In the rows, zero is written as 128.
One turn moves each row of this set onto another row. After a few examples, where does it send each row asked below?
mip: [130 151 143 125 127 117  88 116 155 121 152 113 136 119 140]
buboz: [133 160 117 127 105 139 122 130 130 121 165 135 122 132  89]
Tabav: [123 160 113 120 104 134 129 128 129 110 160 131 122 130  90]
bib: [131 160 143 128 125 120  90 116 155 128 145 111 140 118 138]
rep: [142 160 121 127 110 142 122 139 142 132 172 137 125 126  98]
Ponum: [140 158 131 142 113 121  75 118 149 120 162 118 125 125 128]
Nolu: [126 164 129 103 117 136 141 130 150 126 162 131 132 112 117]
velas: [143 163 129 119 113 143 127 135 146 139 172 138 130 121 108]
Nata: [122 156 119 139 108 112  84 118 144  98 154 111 119 125 120]
vatez: [133 157 123 144 110 117  77 120 145 108 160 116 120 128 121]
gisi: [115 149 133 121 123 109  95 115 151 100 145 106 131 119 134]
Mogeb: [123 166 134 101 115 137 141 120 143 127 159 131 134 115 114]
sigi: [137 151 141 133 126 120  80 118 152 123 156 114 135 125 135]
Daro: [131 155 124 146 113 117  79 123 142 111 146 110 128 130 114]
kodu: [141 164 134 118 113 145 125 125 140 141 169 138 132 125 106]
pimop: [123 146 123 137 117 111  83 122 144  99 149 108 125 130 120]
madur: [139 158 140 138 121 123  81 119 151 130 148 113 137 124 130]
foru: [134 166 137 107 116 142 133 122 143 138 165 136 135 118 113]
Kefa: [120 164 126 107 114 133 147 129 143 112 154 128 130 121 107]
muzog: [115 158 133 122 119 111  99 115 150 106 136 104 135 117 132]
fati: [141 163 125 126 109 143 120 129 134 133 169 138 127 130  96]
fulel: [135 159 113 126 106 137 125 140 138 119 168 134 121 128  92]
Ruzad: [116 148 125 128 120 110  91 119 146  95 146 106 127 124 126]
kevul: [121 151 139 120 127 113  94 115 154 110 148 109 136 117 141]
Suni: [121 155 120 140 113 112  87 121 142 101 140 106 128 128 115]
getu: [137 164 132 109 117 141 135 132 150 137 168 135 133 115 115]
tage: [142 165 134 120 117 144 132 132 144 136 166 138 132 126 107]
getiv: [121 162 137 119 119 114  96 111 155 111 152 110 130 111 143]
kop: [114 159 129 121 115 109  96 111 151  99 148 108 126 114 136]
zas: [118 161 114 111 108 131 140 135 141 107 159 127 123 119 101]
Baniz: [142 164 128 128 112 144 127 136 140 131 166 138 129 132  98]
rori: [127 160 116 124 108 135 134 136 136 110 158 131 123 131  91]
Puvif: [124 159 109 121 105 132 132 138 137 110 164 129 120 125  93]
Buger: [137 149 135 141 122 120  76 123 148 119 156 115 130 130 125]
zifof: [138 156 131 146 117 121  77 122 146 123 149 113 133 129 120]
toper: [134 166 137 111 118 142 139 130 147 133 161 135 134 121 113]
zemo: [132 146 127 142 119 116  78 123 144 108 155 112 126 131 120]
galav: [120 162 118 115 110 133 142 133 139 107 155 128 125 126  99]
gofi: [130 162 142 125 120 119  89 112 156 121 157 115 132 114 144]
Dakan: [122 160 140 122 123 115  97 113 154 117 139 107 140 115 139]
Nali: [136 161 120 130 110 140 128 138 136 119 164 135 124 133  91]
nevid: [116 164 125 102 111 133 142 121 139 114 155 127 129 117 108]
mada: [116 162 117 110 107 131 138 125 134 107 155 127 124 123  98]
Verof: [118 163 122 102 113 132 144 132 146 114 159 127 128 114 111]
Tabo: [139 160 139 135 117 122  81 115 154 125 162 118 130 120 137]
Dus: [115 157 121 129 110 109  92 114 147  94 150 107 121 119 127]
moros: [126 166 134 106 117 137 146 128 147 122 156 131 133 118 114]
zet: [114 157 124 130 115 109  94 118 145  99 136 103 131 121 122]

mip goes to Ruzad
rep goes to Nolu
madur goes to muzog
Now find these:
vatez goes to gofi
galav goes to Baniz
foru goes to mada

One turn moves each row of this set onto another row. After a few examples, where does it send each row asked below?
fof: [160 135 133 119 151 135 135 119 151 127 115 122]
kofe: [139 138 107 168 154 131 161 142 140 143 131 107]
Vap: [126 156 125 145 146 133 157 116 151 118 136 123]
porir: [170 129 121 131 154 129 125 121 147 139 120 124]
Gom: [122 138 118 154 150 134 172 137 147 131 127 110]
nupiv: [136 155 123 167 151 120 135 119 149 133 148 134]
kofaf: [159 113 122 152 163 117 159 134 136 148 122 121]
Moti: [141 121 145 152 161 111 159 125 144 139 125 141]
Puni: [132 152 116 140 145 139 164 122 148 120 134 109]
sifiz: [159 136 138 128 148 129 128 117 153 131 120 134]
bifev: [143 123 151 126 150 130 129 134 142 131 129 116]
dokot: [153 146 100 167 153 127 141 125 139 142 143 112]
Sog: [134 154 123 162 147 113 132 118 154 128 142 132]
Sized: [125 155 123 149 142 118 142 119 156 119 138 132]
sir: [143 149 103 145 147 141 162 127 142 126 134 101]
Fenif: [114 140 125 158 150 128 167 133 149 131 131 121]
Pato: [130 138 119 178 157 120 146 137 145 145 138 123]
Rinaz: [126 155 119 140 138 128 154 120 153 117 131 122]
Dokog: [137 151 111 138 134 137 161 126 148 119 128 107]
bopod: [155 113 122 145 162 122 165 133 137 144 118 117]
kabi: [151 150 103 145 138 134 156 128 143 128 128  99]
bivif: [129 138 110 159 151 135 167 141 143 137 129 106]
Tuso: [167 131 126 134 152 127 119 120 149 139 124 132]
Lipuz: [148 123 154 134 146 127 126 134 141 136 129 123]
natid: [153 147  97 156 150 135 150 128 139 136 137 101]
Sanof: [155 115 128 132 143 132 125 139 135 144 131 126]
zol: [164 131 126 121 153 136 135 120 148 130 116 117]
Dapiz: [156 118 137 137 138 130 125 138 136 145 132 128]
ser: [147 150 112 172 153 121 132 124 144 140 147 125]
Vam: [141 118 139 120 153 130 131 135 141 130 127 111]
gevat: [149 111 124 123 145 133 127 138 138 141 129 120]
raral: [123 140 125 174 155 118 148 133 149 140 137 127]
dazol: [137 121 144 142 160 118 167 127 146 136 121 136]
mit: [159 150 101 157 144 129 145 130 140 135 133 100]
Dibo: [149 116 129 137 160 122 173 132 138 136 115 117]
nem: [115 144 128 166 152 123 158 133 150 134 136 127]
kalub: [149 118 136 157 164 108 152 128 142 147 128 138]
Tenul: [143 121 138 138 159 122 173 128 142 133 117 125]
Likek: [137 135 111 176 157 124 151 141 140 147 135 111]
des: [157 151 106 167 150 120 132 126 143 139 139 108]
ged: [152 123 148 138 141 128 125 137 138 143 131 129]
Rigu: [158 136 138 123 150 132 133 118 154 127 117 130]
vez: [155 115 128 159 164 111 154 131 138 150 125 131]
Leleb: [147 152 116 168 151 113 128 122 147 135 144 123]
puz: [163 132 136 132 150 125 122 116 151 137 122 137]
Lufi: [169 129 120 125 154 132 128 122 147 135 118 119]
Beneb: [125 156 129 157 146 124 146 115 151 125 143 134]
Seb: [145 114 129 120 151 131 131 137 139 135 128 114]

nupiv goes to Puni
sifiz goes to zol
Now find these:
kabi goes to Leleb
nem goes to bivif
Dapiz goes to bifev
dazol goes to bopod

